First come named turns, each shown by rows before and after it. For each pair of rows after them, which turns, in which order, take the first row to the second? The first pair is done for you.
turn B:
+0.96; -0.19; +0.10; -0.36; -0.40; +0.55; -0.57; +1.45; -1.52 |-> +1.17; -0.16; +0.14; +0.17; -0.53; +1.05; -0.22; +1.38; -1.47
+1.75; +1.36; -1.22; +0.27; -1.00; -0.28; -0.31; -1.61; -0.95 |-> +1.50; +1.69; -0.92; +0.82; -1.27; +0.33; -0.21; -1.69; -0.45
-0.92; +2.58; +0.25; -0.02; +0.48; +1.55; +2.66; +1.34; +1.15 |-> -1.90; +2.23; +1.01; -0.43; +0.10; +1.66; +1.44; +1.26; +2.12
turn H:
+0.29; -1.85; +0.87; +0.38; +0.04; +0.44; -1.53; +0.52; -1.36 |-> -0.45; -2.00; +1.03; -0.01; +0.17; +0.36; -1.48; +0.19; -0.87
-0.05; -2.27; -0.44; +2.35; -0.16; +1.33; +0.09; -0.45; +1.09 |-> -0.68; -2.40; -0.59; +1.69; +0.12; +1.11; +0.08; -0.69; +1.43
+0.32; -1.40; -0.59; +1.33; -0.73; +0.22; +1.04; +0.17; -0.70 |-> +0.18; -1.70; -0.41; +1.52; -0.77; +0.47; +0.62; +0.04; -0.47
+0.86; +0.26; +0.33; -0.62; +0.47; +0.37; +2.88; +1.41; -0.33 |-> +1.79; +0.19; +0.48; +0.32; -0.15; +0.71; +2.12; +1.46; -0.71
turn U:
+0.99; +2.33; -0.19; -0.63; -0.13; -0.08; +0.32; +0.37; -0.19 |-> -0.18; -0.98; +0.01; -1.71; +0.02; -0.89; -1.55; +0.28; -0.16
-1.23; -3.09; +0.03; +2.25; -0.99; +0.00; -0.98; -2.44; +1.99 |-> +1.25; +2.66; -0.38; +3.31; -1.37; +0.95; +1.24; -1.47; +1.08
-1.05; -2.83; +0.31; +1.01; +0.66; +0.46; +0.48; -0.88; +0.74 |-> +0.67; +1.73; +0.11; +1.85; +0.18; +1.06; +2.06; +0.17; -0.02
turn V:
+0.25; -0.64; -0.54; +0.14; +0.49; +0.09; -0.38; -0.30; -1.42 |-> -0.78; +0.57; -0.08; +0.33; -0.37; +0.76; -0.64; -0.90; +0.27
+0.21; -0.48; +1.56; -0.34; +0.16; +0.31; -0.23; +2.20; -0.66 |-> -0.38; -2.22; +0.31; +1.39; -0.15; +0.59; +0.71; +0.01; +0.61
+2.38; -1.68; -0.27; +0.41; -1.16; -0.62; -0.25; -0.35; -1.56 |-> +0.17; +0.65; +0.77; +0.67; -2.16; +0.38; -0.81; -1.62; +1.83
-0.43; -0.75; +0.35; +0.19; -1.17; -0.09; -0.06; +0.23; +0.08 |-> -0.20; -0.38; +0.78; -0.24; -0.72; -0.05; -0.27; +0.75; -0.32
turn Z:
-0.72; -0.56; -0.50; -0.56; -0.07; +0.40; +0.12; +0.21; -1.03 |-> -0.80; +0.27; -0.57; -0.07; -0.81; +0.77; -0.17; -0.67; -0.23
+0.15; +0.88; -1.57; +1.15; -0.33; -0.18; +1.94; -2.36; +0.87 |-> -0.22; -1.75; -0.89; -0.25; +1.80; -0.38; +2.45; +0.16; -1.10
+0.22; -0.05; -0.08; +0.40; -0.96; +0.01; -1.95; -1.28; +0.11 |-> +0.88; -1.13; +0.01; +0.28; +0.08; -0.14; -1.62; +0.27; -1.58
Now pairs of rows:
(2 to 3 turns a pair)
-0.20; -2.42; +0.07; -0.08; +0.10; -0.88; -0.84; -0.56; -0.24 |-> +1.20; +0.69; -0.49; +0.02; -0.72; -1.51; -1.47; -1.00; -0.39
V B Z
-1.08; -0.59; +1.27; -0.13; +1.61; +0.51; +1.73; +1.16; -0.18 |-> +0.81; +0.42; +1.72; +0.45; +0.79; +0.86; +0.79; +1.75; -1.17
U H H
-1.55; -0.57; +0.71; +1.49; -0.79; +1.63; -1.92; -1.00; +1.97 |-> -0.39; -1.44; +0.61; -1.16; +0.29; -0.25; -3.39; +0.92; -0.92
B V
-0.26; +2.68; -1.15; -2.09; +0.81; -2.39; +0.43; +2.29; -0.27 |-> +0.13; +0.26; -3.31; +1.07; +0.84; -1.72; +2.98; -0.31; +0.33
B V
+0.18; -1.50; -0.58; +0.91; +1.64; +0.75; +1.06; +1.34; -1.10 |-> -1.41; +2.03; +0.50; +0.61; +0.57; +1.28; +0.30; +0.50; +1.51
V B U
-2.52; +1.32; -0.79; -0.97; +1.22; +0.09; +2.58; -1.17; +1.01 |-> -0.88; +0.43; -1.72; +1.19; +0.60; +0.64; +3.15; -2.12; +0.41
V H V
-0.52; -0.24; -0.53; +0.68; +1.02; +0.28; +1.24; -0.85; +0.52 |-> -1.08; +1.13; +0.31; +0.05; +0.85; +0.55; +0.79; -0.25; +1.01
V V V
